Look-ups in named tables: a row name and a column name give one cell, copied from the table.

fizitu:
         zik  finizop  soz  rona  femeg  liduven  nuroma   zef  gibet
lilitem  0.0      6.5  3.5  -1.7    1.1      5.1    -2.1   5.0   -5.4
pobigap  4.4      7.0  1.6   3.7    2.7      5.6     5.6  -0.3    4.2
boze     2.1     -3.5  1.1   6.2    3.5     -1.3     6.5   1.2    3.6

soz of boze = 1.1
nuroma of lilitem = -2.1
finizop of boze = -3.5
soz of lilitem = 3.5
liduven of lilitem = 5.1
rona of pobigap = 3.7
soz of pobigap = 1.6
liduven of boze = -1.3
gibet of lilitem = -5.4
zik of boze = 2.1
femeg of lilitem = 1.1
zef of pobigap = -0.3
finizop of pobigap = 7.0
zef of boze = 1.2
femeg of boze = 3.5
nuroma of pobigap = 5.6
rona of boze = 6.2
femeg of pobigap = 2.7

deg:
	relug	vofak	tiposov	zel	gonivid	zer	getizup	semek	met
zutul	178	139	171	77	183	138	97	181	164
bir	184	162	222	120	140	213	148	228	193
pez	94	184	103	225	159	112	160	58	173
sune	78	89	14	143	146	24	27	59	137
fidop	89	139	180	244	150	173	157	159	130

sune, zel => 143
pez, semek => 58
zutul, met => 164
zutul, getizup => 97
sune, tiposov => 14
sune, met => 137
pez, relug => 94
sune, semek => 59
bir, getizup => 148
zutul, semek => 181
fidop, zel => 244
fidop, zer => 173
pez, zel => 225
bir, met => 193

fino:
|  | bas | zuz | givofi | bok | zov | litofu | vidil |
|---|---|---|---|---|---|---|---|
| dur | -411 | 10 | 121 | 128 | 173 | 194 | 186 |
| bugasa | 107 | 475 | -6 | 335 | -175 | 18 | 30 |
| rem | -806 | 169 | 130 | 407 | 390 | 186 | -61 |
| kiro | -329 | -149 | 511 | 290 | -53 | 50 | 334 |
| debov | 226 | -130 | 394 | 154 | -382 | 175 | 428 |
| kovomim | 80 | -221 | 23 | 406 | -396 | 249 | 735 |
| kozu | -45 | 316 | 171 | 270 | -455 | -551 | 9 |
| setilu | -648 | -302 | 452 | 31 | 543 | 150 | 171 |
| sek | -162 | -172 | 481 | 274 | -1 | -447 | 87 |
| zud | 220 | -58 | 120 | -31 | -189 | 70 | 365 |

givofi of debov: 394
litofu of zud: 70
litofu of setilu: 150
litofu of rem: 186
vidil of dur: 186
litofu of debov: 175
bas of debov: 226
bas of kozu: -45
givofi of dur: 121
givofi of rem: 130
vidil of zud: 365
Row with the largest bok: rem

lipotet
fields: tamet, dab, funodo, datela, zuz
degu: [2397, 7211, 8872, 9751, 5944]
bir: [2074, 8658, 7621, 9985, 5572]
lale: [8986, 4807, 6420, 8652, 6010]
butos: [1118, 7124, 2636, 4122, 5736]
mam: [1536, 7557, 4310, 4187, 4894]

bir, datela: 9985
butos, datela: 4122
butos, zuz: 5736
lale, funodo: 6420
mam, zuz: 4894
degu, datela: 9751
lale, tamet: 8986
lale, dab: 4807
mam, tamet: 1536
mam, datela: 4187
bir, tamet: 2074
bir, dab: 8658
bir, zuz: 5572
bir, funodo: 7621
mam, dab: 7557

Table fomu
          der  selik    foz  sunamez  dupuza  bazilek   goga  kudizi  danug  topekev
tose    6.426  4.417  4.137    4.911   1.837    7.263  3.798   5.404  2.774    4.377
duvid   6.319  6.351  6.576    7.839   7.964    4.861  6.597   6.600  8.728    8.101
kuvopa  4.007  5.904  7.325    8.286   6.697    4.677  6.428   7.467  7.852    6.983
segoki  5.581  6.315  6.813    7.445   5.159    6.138  5.696   6.713  5.704    5.976
bugel   5.049  4.124  4.884    3.738   8.549    3.605  6.159   5.973  9.505    8.258
dalip   9.185  9.550  7.522    8.335   8.429    9.330  9.634   6.636  6.164    6.607
noz     6.549  7.503  6.851    7.184   6.114    7.968  7.862   6.660  5.094    5.540
tizur   6.120  6.639  6.836    7.286   5.326    7.073  6.233   6.845  5.432    5.731

kudizi of noz is 6.660
topekev of segoki is 5.976
der of noz is 6.549
goga of duvid is 6.597
foz of dalip is 7.522
bazilek of bugel is 3.605
dupuza of bugel is 8.549
selik of noz is 7.503
foz of noz is 6.851
sunamez of duvid is 7.839
topekev of dalip is 6.607
selik of bugel is 4.124
bazilek of noz is 7.968
danug of duvid is 8.728
dupuza of segoki is 5.159
sunamez of noz is 7.184
danug of bugel is 9.505
sunamez of kuvopa is 8.286

Table rebeb
|  | kiro | zos | dof | tik | tuz |
|---|---|---|---|---|---|
| lirem | 4.098 | 3.281 | 6.277 | 3.388 | 0.779 |
| daku | 5.406 | 5.338 | 5.529 | 5.953 | 4.970 |
| kuboge | 5.849 | 6.680 | 6.095 | 4.470 | 4.411 |
| raz | 6.350 | 3.502 | 5.470 | 4.918 | 6.029 |
| nabaza | 4.187 | 6.052 | 7.142 | 8.054 | 5.370 |
| nes | 4.963 | 6.616 | 8.696 | 4.976 | 7.569 |
| sed | 4.738 | 5.185 | 4.843 | 4.943 | 5.552 |
| nopas | 6.408 | 6.234 | 6.206 | 7.057 | 4.903 |
| vosuguf | 6.655 | 5.355 | 6.557 | 6.889 | 6.037 |
| monatan | 4.768 | 5.412 | 7.710 | 5.881 | 4.006 |
| toz | 5.173 | 5.373 | 3.161 | 2.421 | 4.955 |

sed, kiro: 4.738
raz, dof: 5.470
kuboge, tuz: 4.411
vosuguf, kiro: 6.655
lirem, zos: 3.281
vosuguf, zos: 5.355
sed, tik: 4.943
daku, kiro: 5.406
vosuguf, tuz: 6.037
kuboge, zos: 6.680
lirem, tuz: 0.779
nabaza, tuz: 5.370
sed, zos: 5.185

